One turn sends every row of this set to another row. A few are shown first. Where does it send the rows asked after them?
M: [ -8  -3   7  -9   7  -2   0 -14  -1   9  -1   8   8  -9   7  12   6  -5
  -4  -2  -1]
W: [ -9  -7  13 -11  -6   7   6  -3   1   2  13  10   8  -7   7   6  -1  -1
  -6  -7 -10]
S: [ -8 -20  11 -13  13 -16  -1  -9 -13  10  -9   8 -13   6  13   8  -1  -4
  -7  -9 -10]
L: [ -5 -24  11 -11  -4 -15  -1 -10   0  -8  14   9  -1 -13   9  -2  -6  -6
  -2 -13  -5]
V: [ -5 -17  11 -13   9   1   4  -9  -8   8   7   5 -20  15   9   6   0  -6
   3  -9  -5]
T: [ -3 -14   1 -20   5   1   3   0 -10   6   2  13   5 -15  12   9  -9   4
  -2 -14 -13]
A: [ -9 -17  18 -11   7 -23   4  -5  -4  -2  16  11  -7 -12   9   3   1 -14
  -6  -3 -11]
C: [-13 -25  21  -8   2  -8  -1  -6  -8   6  -1   9 -19  -1   6  -3  11 -13
  -9  -7 -12]
G: [ -7 -15  10  -6   7  -2  -5 -20  -8   7 -11   4  -9 -13   2   1   4 -14
   3  -8   0]
D: [ -4 -11  19 -10   2 -21   3  -5  -6  -6  10   5  -7  -7   2   1  -5 -17
  -1  -5 -10]
R: [ -5 -18  13 -17  -3 -17  -3 -10   5  -5  14  13  -2  -8   3   0   1  -3
   3 -12  -7]
U: [-10 -11  13 -10  -6   8   7  -2  -3   1  14  12   6 -16   9   4  -3  -4
  -5  -8 -11]
Q: [-10 -21   4  -9   8 -10  -6 -10  -9   9  -9   7  -5  -7  11   4  13  -8
 -13  -7  -2]
Z: [ -5 -14   3 -19   7   6   7   5  -7   9  15  11  -7   5  13   9   2   1
  -5 -10  -9]
E: [ -5 -11   1  -9   4   2   2  -5 -12   5  -2   7   6 -24   8   6   1 -10
  -6  -7  -4]
N: [ -5 -14   7 -12   6  13  10  -6  -9   5  16   6 -11  -4  12   7 -11  -7
   5 -12  -6]
B: [ -8 -21  13 -12  14  -9   0 -13 -15   9  -7   9 -20 -10  10   4  -6 -11
   6 -10 -11]
Y: [ -7 -26   6 -14  10   2   6   1 -16   8  10   9 -22  -2  14   2   1  -9
  -3 -12  -9]
P: [-14 -23  22  -4   1  -6   0 -12  -8   4  -2   7 -20  -1   6  -3   6 -15
  -5  -7  -9]
X: [ -5  -9   7 -14   7   1   4 -14  -3   7   4  10   6  -6  13  13 -13   4
   3  -9  -7]

L turns into A
T turns into S
Now these:
Y turns into Z
C turns into W
G turns into E

One turn sends every row of this set to another row. A few are shown first. Where does it send the rows asked after them?
Kad: [  4   8   8  -7   2   5  -7  -6  18   6  -5  14  -4   1   6  -2  -2   3
 -14   2   6  -8  10   1   5   0  -2  -7  -8 -10  -6  -1  18   5  -4  10
  -7   5  14  -2   0 -16   0   0   0   1  -7  -1  -7   7]
Lalo: [  7   5 -10 -10   7 -12   2  -7   7  13   3  -5   0  -3   5  11   6   4
   3  -5   0   0  -3 -17  -4   9  -4  -9  -8  -2  11  -2  -6   5  11  -4
  -5   2   1   8  -5   3  -4   2  -3  -7 -16  -8   3   9]
bug: [  8  -5  -9  -4   6 -20   0  -8  -3  11   5 -14  -7   2   6  13   3   4
   0  -7  -3  -2  -2  -8   0   4  -4   3  -9  -4   7  -7  -2  12   9   2
   4   6  -3  -2   0   5  -3  -2  -7 -13 -17   3   2   8]
vog: [  6  -2  -1   2   0   9   3   0  -1   7  -7   8  -5   0   0  -1  -7   2
  -3  -3   8  -2  -7   3  13  -2 -11   0   3  -3  -5   2   4   5 -16  10
  -2   3  13 -18  -7  -1   1 -10  -2  -3   2  -6   0  -6]
teg: [  9  -5  -2  -3   0 -17   9   2   8   3   5  -9  -1   0   6  11   7   6
  -1  -9  -2  -9   5 -11   0   3  -2   0  -3   0   2 -18   2   3   7  -8
  -2   0  -7   7   1   1   3   0 -13  -9 -17  -1  -3   3]
suv: [ -1   5  -3  -1  -1   2   3 -12   8   7   1  -2  -6   4   5  -9  -6  -4
  -4   3   7  -7   8  16   8  -2 -10  -3   4  -2  -2  -2  11   3  -4  10
  -1  -1   9  -2   4   2   1   0   5   1   9  -1 -10   3]
Vede: [ 11  -2  -3  -5   0 -14   9  -2   7   4   3  -6   1   0   8  11  12   7
  -2  -8  -2  -4  -1 -16   3   7   2  -2  -5   5   3 -11   1   1   5 -13
  -1   0  -5   9  -2   1  -1  -1 -10  -5 -18  -4   1   3]
geke: [  7  -3  -9  -6   4 -17   2  -9  -4   8   3 -12  -7   1   6  12   6   2
  -1  -7  -7   0  -4 -11   3   4   0   1 -10   0   3  -4   0   8   9   4
  -1   4  -1   1   2  10  -9  -1  -1 -16 -18  -3   2   7]
medog: [ 13  -4  -3  -6  -2 -11   9   1   9  10   4  -6   0  -4  10  16  10   5
  -3  -5  -3  -5   1  -8   4   5  -7  -2  -7  -1   5 -10   2   0   5 -12
  -4   0 -11  10  -5  -2   0   1  -9  -8 -20   1  -2   2]
mafi: [  9   6  -6  -8   3 -13   5  -5   8  18   3  -7   1  -9   4  12   8   4
   0  -5   2  -2  -2 -13  -3   4  -8  -4  -8  -1  14   0  -8   8   7   2
  -7   4  -3   8  -8  -2  -3   1  -2 -10 -15  -1  -1   8]
bak: [  8  -4   2   6   8   5  -8  -6   2   7   1  10  -5   4  10   1  -9  11
  -9   9   7  -6   0  -1  21  -6  -5  -6  -4 -11  -6  -2  13   3 -12  -4
   7  -2   9  -7  -6  -9  -3  -2  -7   4  -9  11  -1  -1]
fasi: [  7  -5   5   3   1  11 -10  -5   0   3   3  12  -2   9   2   3  -9  10
 -10  14   8  -9  -1  -2  18  -5  -9  -1  -3 -11   2   0   5   3  -6  -2
   7   1  13  -9  -3  -6  -3   5  -6   0  -1  14   3  -4]
Dotak: [ -2   1   4  -1  -6  10   1 -10  13   3   1   0   2   7   2  -3  -8  -1
  -2   9   7 -13   1  12   7  -1  -7  -4  -1  -3   4  -8   9   1   0  10
   0   1  10  -2   6  -1   3   1   7  -2  12   4 -10   3]
lopob: [  3   6  10 -13  -5   7  -9  -4  10   8  -4  12  -8   0   3   5  -2   9
 -17   2   1  -4   7  -3   4   8   1  -5  -5 -10   1   0  16  -4  -3  11
  -8   8  14  -9  11 -11  -1   0   2   2  -2   4  -2   1]
zis: [  6   1  12 -10  -5   9  -9  -6  16   3  -2  17  -3   6   2   3  -3   7
 -12   7   4  -8   5   0   6  -1  -2  -5 -11 -10   0  -4  15   3   1   9
  -2  10  17  -5   6 -15   0  -1  -3  -2   0   7  -4   2]
Ven: [ -3  -1  -1  -4  -6   7   6  -5   8   6  -4  -2   3   6  -1  -7  -7   0
  -4   6  -3  -4   9   5   7  -1  -6  -5  -1  -5   4  -3   6  -2  -2   7
  -1  -4   8  -5   7   4   6   4   7   1  15  -2 -15   1]
tov: [  6  -1   0  -3   8 -10  -4   0   3   7   9  -2  -2  -7   2  10   4  12
   3  -9  -8  -4  -3 -16   7   3  -2   0 -12  -1   1  -8  -5   5   9   5
  -9   0   0   1   1   8   2  -7 -13 -19 -18  -2  -5   9]
noku: [  6  -1  -6  -3   3 -10   0   1   2   4   9   1  -3  -7   6   6   8  10
   3  -5 -10  -2  -3 -21   8   1  -1  -2  -7   6   2 -10  -6   1   6  -1
  -7   0  -1   3   1  11  -1  -6  -8 -17 -18  -4  -4   4]
kaso: [  3  -2   1   7   5   7 -12  -3  -3   9   3   5   1   8   5  -1  -9   8
 -15  13   6  -8   2  -4  17   2  -3  -4  -5  -5   6  -1   6  -5  -9  -2
   7  -2   8 -10  -3  -7  -1  10   1   4  -7  12   3  -2]
Mus: [  1   0   9 -14   2   8  -4  -7  14   7  -6  11  -6   6   4  -2   1   6
 -18   5   0  -6  12  -3   6   5   4   2 -10 -12  -3  -1  15  -1   0   6
  -3   6  16  -6  13  -8   3   5   3  -4  -3   5  -4   7]
tobu: [  3  -2   4  -1  -7  15   3   0   2   2  -9   6  -4   2  -7   5 -10   2
  -3   2  13 -11  -7   0   9  -1 -10   2   3  -6   1  -2   3   3  -8  11
   0   2  14 -16  -4   0  -2  -4   1  -4   5  -1   3  -7]
Tize: [  3  -2   1  -1  -6  14   9   6  -2   7  -9   5  -2  -3  -3   5  -8   5
  -6  -1   9  -5  -5  -4  10   1  -7   1  -3  -3   2  -5   8  -7  -9  10
  -2  -2  18 -18  -4  -7  -2  -7   7  -1  -1  -4   3  -5]
ladud: [  2  -4   4   1  11   8  -7  -5   1   9   0   6  -4   8   6   3  -6   9
  -9  16   5  -9   1 -13  18  -1  -3  -5  -2 -12   3  -2   7  -3  -9   0
   7   1  17 -11  -3  -6  -2   6  -4   2 -10  15   4   1]
kag: [ 10   7  -3  -9   7 -11   5   0   8  13   5  -7   3  -4   2   9   6   4
   5 -11   2  -3  -2 -13  -3   8 -10  -3  -6  -3  10  -2  -9   4  12  -3
  -7   1   2   5  -8   2   1   1 -12  -8 -13  -6   1   9]
Samoz: [  9   0  -6  -1   5 -16   6 -13  -1   9   9 -12  -8  -4   3  12   8   5
  -6  -5  -4   0  -2  -8   4   5  -3   4  -7   2   9  -6  -4  10   5   8
   1   4  -3   0   1   9  -4  -6  -2 -16 -19   3  -2   4]
zetun: [ 10  -3  -3  -1   4  -5   2  -1   6   5  11   3  -4  -8   4  11   7   8
  -2  -5 -10   0  -3 -15   6   6  -5  -2  -7   0   5 -12  -6   1   3   0
  -8  -1  -5   1  -2   9   4  -8  -9 -20 -23  -5  -6   1]
Palis: [  2  -4   4   0  -6   9   8   4  -3   6 -14  -2   0   5  -5   8  -5   1
  -1   2   4  -6  -8  -7  13   0  -8  -3   1  -5   2   0   5  -1 -13  10
   2   0  15 -18  -8   0  -1  -4  -1   4   3  -1   1  -6]
rizom: [ -3  -1  -2   3  -7   5   5  -9   4   8   8  -5   4   6   6  -5  -9   1
  -6  10   0  -5   2   9   9   3  -5  -7   1  -5   3  -6   9  -4  -5   5
  -7   1  12  -6   9  -2   2   6   8  -1  12   2 -12   1]

lopob turns into kaso
teg turns into tov
Now these:
zetun turns into Samoz
fasi turns into tobu
Lalo turns into Vede
suv turns into Kad
Ven turns into Mus

One turn sends every row of this set to another row. A few are shown first. Where does it send the rows asked after them?
baf: [  1   4   7   6   7  -2 -21  -7  20  -3  -1 -10   2  -3 -15   3  -5   6
   0]
rofa: [-11   9   8  -3 -11   1 -12  -2 -11   9  -4 -11  -1 -11  -1  10  -6   1
   0]
Radu: [ -7   4   9  -6   4  -8 -16 -16  -6  -1  -4  -8  12   3 -15   6   2   1
   1]
mov: [  2  11  20   2  -4  -5 -14  -9   5   2  -2 -19  -5   3 -16   9   3  -3
   1]
zuv: [-10   9  11   1  -4  -7 -10   3  18  -7 -15  -9  -5  -1 -22   4  -1  -8
  -5]
vota: [  6  16  15  -2   1   4 -16   5   2   5  -3  -6  -4   2  -9   3  -2   5
   9]
Ker: [-10   0  -4  -4  -2  -9 -15 -16   1  -4  -5  -4  11  -5  -9   5  -8   1
  -8]
Rali: [ -8  15  19   1  -9  -7 -12  -6  -3  10  -9   0   5  -8  -4  14 -11   1
  -1]
Vak: [ -8   8   5  -9  -1   0  -7   6   4  -6 -13  -9  -6   3 -17   2   8  -5
   4]
lusa: [ -1   6   1   3  -6  -6 -10  -2  -2   0 -15 -11 -10 -19  -7  -4  -3  11
  -8]
nenek: [-4  8  2 -4 -9  2 -6 -5 -1  2 -4 -7 -4 -1  6 13  1  2  6]
Vad: [-14   1  10  -3  -5 -15 -21  -5   0   4 -11   8  -5  -7 -11  -7  -3   7
  -6]
nete: [  2   4   2  -1  -8  -3 -14  -6   3  -2   1 -21 -11  -2 -11   6  -1  -3
  -4]
Teto: [ -6   3   8   2  -5  -8  -7   7  15  -4  -9  -6 -12  -9 -22  10  -2   1
  -2]
Fusi: [ -7   4  -1   0   5   8 -20  -4  11  -3  -2 -18   2  -1  -5  -1   1   2
   3]
siv: [-15  -3  12  -1  -4 -13 -21  -4  -3   5  -6  -1 -10  -9 -14  -6   1   9
  -4]
vik: [ -4  11  12   5  -5  -3  -8  -1  -5   6 -17 -10  -8 -17  -2   2   2  14
   2]
zugo: [  3  11  10   2   6  -2 -16  -4  13   1  -5   5   4   2  -7   8  -5   9
   8]
laga: [ -9   2  -1  -1  -9  -5 -16  -7  -3   1  -1 -15  -1 -13  -9   5 -11  -1
 -10]
vepuf: [-17   9   9   1  -3  -3  -5   1  18  -4 -18   0   1  -2  -8  11   2  -2
   4]
madu: [-23   2  17   3  -6 -12 -21  -7   4   7 -12   2  -3  -9  -6  -4  -1   6
  -6]
Nid: [-19   3  19   0  -6 -11 -23  -6   0   6 -12  -4  -5  -5 -12  -9   2   2
  -7]
rilen: [ -4   7   4  -2   5  -8 -13 -14   0  -5 -20 -10   5  -3 -11  -9   8   7
  -3]
dimur: [  0  12  13   7 -12  -9  -9  -8  13   3  -7  -2  -4  -4  -3  16 -10  -1
  -4]
sud: [ -6  12  -2   0  -4   7 -16   0  13  -1  -9  -6   2  -3   6   0  -9  -1
  -1]
Gosup: [ -4  15  20   9  -1  -9  -9  -8   4   5 -22  -3   0 -11  -5   4   1  12
   1]
Der: [-13   5  10  -1   0   1  -6   6   8  -2 -10 -11  -7  -4 -14  10  10   2
   8]
Lazu: [ -3   4  -6  -1  -2  -9 -11  -9   2  -6 -19  -5   0 -11  -6  -7  -1   9
  -8]
bevos: [ -4  12  23   1  -2 -11 -18 -11  -2   6  -5  -8   6  -2 -20   9  -6   0
  -2]
gapas: [  1   5   0   1  -7 -11 -12 -14  15  -6  -5  -3   1   1  -8   9  -9  -3
  -8]
miza: [-18   3  13  -6  -4 -10 -21  -5  -5   5 -13   3  -3  -1  -8 -10   3   4
  -3]
Menin: [  3  17  10   2  -7   2 -18   6  11   3  -6  -9  -7  -4  -7  -1 -13  -1
  -4]
kunu: [ -8   7   0  -6  -5  -5  -3   5  12  -6 -15   7  -4  -2 -11   9  -1   0
   3]
Bofid: [ -3   8   7  -5   0  -3  -9 -14   3  -3  -7  -5   6  10  -2  10   6  -1
   7]
Gofi: [ -3  12  19   6   4 -11 -14 -13   5   0 -21 -11   3  -5 -16  -3   4   8
  -4]
buk: [-22  -2  13  -1  -3  -9 -20  -5  -2   7  -9   0  -6  -9  -5  -3   4  10
   0]

Menin turns into vota
Radu turns into Ker
lusa turns into vik
Now these:
dimur turns into mov
vepuf turns into zuv
Nid turns into miza

